Each path below is one point turned by a fixed rotation once a step. After each direction that follows a path, write how fast that rotation turns it, in deg/step (0 if it stays still).
Each turn is a multiple of 5 degrees from 10 to 175, or 0.
Each row of a path follows its step; steps can be skipped.

step 0: [-14 -34  11  36 -16   4  17  11   5  40  29 -19   6   5  13 -47 -11  13
   1   8  25 -30  -2  19  11   8  49 -12   6   1  23  -5 -34]
step 1: [ -6  14  -3   3 -11   5  14  17  -5  40  19 -38  35  47  -5 -12  25  -1
   8  40 -10 -30   4  -1  20  -2  27 -41  -3  31  18  -4  14]
step 2: [ 39 -22 -22  14  19   8  -3  -5  -5  36  -3  -4  22  11  37 -27  45  -8
   7   7  -5 -11  -6  38  36   4  24  -1 -10  36  23 -20 -17]
step 3: [ 12   6   9  16 -30  30 -13   4  -2  27  11  12   4   2  -1  -8  80  -3
 -10  39 -11   2 -15 -10  26  42   3  -4 -20  15   6 -13  17]
step 4: [ 51 -24  15  15   2   0  17 -10  24  22  -3   2 -14   4 -27 -36  38   2
   6  -5 -27 -21  11  -6  25  46  22  35  16   1   2 -31   1]
step 5: [ 16  11  21   2  -3  -1 -11   8  11   1  10   8  13  32 -31 -17  19  52
 -28  49  -6   4  34  23  29  41  14  25  -9 -15  -7  -7  10]
step 6: [ -4  -8  35 -17  15   1 -17   0  16   5   5 -11  18  -9 -39 -33  31   4
  13  10 -20  -7  33  28  36 -10  25  31   2 -32  41  -1 -25]
step 7: [-49   4   4  25 -33  -8 -23  11  11 -11  47   7   0   9 -13 -33  15  25
  -9  18   3   9   5  31  24   0  50   6  13  -1  28 -25  -6]
step 8: [-14  10  30  -5 -24   4  23 -18  36  55  28 -11  11  19 -15 -15   8  -7
  -4   4 -22 -25   0  31  -4 -21  46 -13  22  11  31  -3 -21]
step 9: [  8   8 -37   0 -13 -18  11   8 -18  33  42 -11  24  32   3 -50  15  17
 -23   7 -18  -5 -23  30  -1  -2  40  -6 -31  21  12  -4 -12]
step 10: [ 23 -14   5 -16 -37   5   3   3   3  65 -22  -3  23  -6  14 -25  37   4
  12  20  -3   4  -5   6   9   7  21 -37 -31   1  36 -20 -13]
step 11: [ 29 -23  -4  40 -32 -14   8  32 -19   6  -6 -15  12  11 -14 -41  57   5
  -5  14 -18   2  -1  -8  -2  28   1   7   5  43  22 -22  -5]
Speeds:
[ 12  -2  -5   3   8   3   0 -10   2   4 -14 -16   0  -2  12  -7   8  -9
 -16  13  -3  13  -8 -11 -12   1  -1  -1  -3   3   0 -15   8]
45
[ 16  -9  10  -3  11  -2   0  -8  15   2  -3  -2  -5  -2  13  -8   2  -7
  13 -14   8  -7   5   3  -9   0   3   4   5  -3   6   1 -23]
170
[ -5   1  -6  -9   7   9 -12  -2 -11   3   1   4   2 -17   6  -8  11  -2
   2   1   3  11  -7   7  10  -6  -6   3 -23 -15   4  10  -8]
100
[  6  14  10  -9  -5   5   7 -11  -8   2  -8  -4   2  -6 -13  -4   0 -19
   2   0 -13  -1   6  -4  13  -6  -5 -18  12  -5  -4   0  -8]
160
[ -2  -3  16  -3   2   5   1  12  -2   4   7 -10  10  -1 -11  10  12  -9
  -6   6  -4 -10  -7  -9 -18  -1  -7  10  -1   1   8  18  -3]
145
